In the data rows, 128 means zero.
Some points, each followed by its number:
tensor([106.,  33.,  50., 100.,  24., 101., 212., 104., 121.,  72.,  36., 188.,   0.,  86.]) 0
tensor([124.,  38.,  97., 133., 171., 108., 198.,  81., 129., 162., 146., 165., 178., 150.]) 1
tensor([125.,  90., 134., 125.,  66.,  90., 183., 123.,  86., 169., 205., 139.,  69., 101.]) 2
tensor([156., 108., 147., 149., 130., 156.,  80., 164., 110., 141., 107., 104., 169., 118.]) 3
tensor([145.,  74., 139.,  81., 141., 175., 132.,  97.,  74.,  73., 131., 176., 172., 191.]) 4
tensor([148., 141.,  93., 127., 117., 111., 134.,  96., 150., 192., 192., 140., 108., 132.]) 5
tensor([122., 154., 140., 155., 135., 113.,  96., 190., 127., 131.,  80.,  91., 112., 108.]) 6
tensor([ 57., 189., 125.,  85.,  83.,  86., 137., 142., 137.,  87., 114., 147.,  44., 117.]) 7
tensor([122., 117., 128., 123., 167., 131., 123., 166., 149., 138., 149., 109., 118., 145.]) 8
tensor([127., 117., 126., 123., 109., 102., 146., 109., 124., 134., 156., 153., 116., 125.]) 9
tensor([153., 111., 108., 101., 119., 120., 148., 134., 102., 143., 106.,  98., 143., 138.]) 10
tensor([122., 108., 158., 187., 163., 142., 119., 120.,  97., 132., 131.,  87., 152., 128.]) 11
tensor([ 24., 161., 138., 149., 171.,  91., 145., 177.,  88.,  81.,  60.,  67.,  47.,  47.]) 12
tensor([174., 145., 139.,  87., 130., 129., 105.,  57., 137.,  59.,  82., 172., 118., 153.]) 13
tensor([102., 127., 135., 167., 130.,  87., 106., 167., 122., 123., 160., 120., 107., 125.]) 14
tensor([177.,  69., 172.,  98., 110., 145., 144.,  95.,  69.,  49.,  80., 151.,  87., 162.]) 15
tensor([150., 137., 131., 115., 134., 118., 143., 116., 123., 129., 120., 124., 120., 139.]) 16
tensor([119., 129., 121., 139., 132., 115., 136., 137., 119., 125., 141., 131., 124., 121.]) 17
tensor([146., 135., 125.,  93.,  98., 121., 174.,  91., 151., 137., 182., 182., 127., 126.]) 18
tensor([149.,  98., 120., 118., 158., 171.,  85.,  95., 124., 102., 153., 163., 193., 153.]) 19
tensor([119., 114., 128., 133., 129., 118., 104., 145., 148., 160., 163., 124., 152., 123.]) 20
tensor([114., 177., 137., 178.,  87., 101., 140., 215., 115., 164., 117., 115.,  76., 177.]) 21
tensor([132., 129.,  89., 167., 150., 135.,  96., 168., 113., 131., 110.,  44.,  88.,  88.]) 22
tensor([129., 124.,  93., 112., 138., 115., 147., 122., 135., 130., 165., 151., 128., 133.]) 23
Which three points above are nearest to each new point by angle, seen from the average point of the numbered points? Their numbers follow each, nearest first.
tensor([144., 101., 167.,  90., 124., 127., 116., 122., 117., 111., 114., 102., 131., 144.]) -> 15 4 3
tensor([120., 145., 132., 150., 131., 109., 127., 144., 130., 131.,  97., 122., 119., 130.]) -> 6 21 12
tensor([134., 128., 147., 100., 101., 122., 123., 100., 124.,  77., 137., 147., 187., 123.]) -> 19 4 13
tensor([101., 146., 118., 140., 140., 137., 114., 161., 134., 140., 113.,  97., 151., 119.]) -> 6 3 22
tensor([122., 140.,  53., 233., 242., 134., 159., 185., 107., 131.,  88., 147., 169.,  95.]) -> 17 11 22
tensor([141., 116., 113., 108., 106., 131.,  98.,  64., 168., 153., 185., 142., 155.,  96.]) -> 5 18 20
tensor([141., 151., 160., 126., 111.,  88., 116., 154., 177., 153., 101., 117., 142., 149.]) -> 6 20 21
tensor([103., 144., 102., 178., 128., 122., 155., 112., 118., 164.,  72.,  82., 124., 106.]) -> 22 6 12
tensor([106., 125.,  87., 106.,  79., 100., 153., 124., 145., 153., 195., 124., 114., 166.]) -> 5 23 9
tensor([140., 136., 133., 116., 128., 140., 124., 111., 114.,  99., 121., 154., 136., 138.]) -> 13 4 19
tensor([103., 138., 104., 129., 144., 145., 133., 150., 120., 135., 124., 110., 115., 112.]) -> 22 12 6
tensor([109., 134., 115., 133., 164., 131., 114., 111., 153., 138.,  98.,  95., 107., 109.]) -> 22 6 12
tensor([125.,  90., 140.,  90.,  57.,  95., 146.,  73., 122., 142., 173., 202., 139., 125.]) -> 9 18 2
tensor([158.,  94., 116., 111., 159., 143., 174.,  74., 120., 132., 169., 109., 127., 137.]) -> 1 23 18
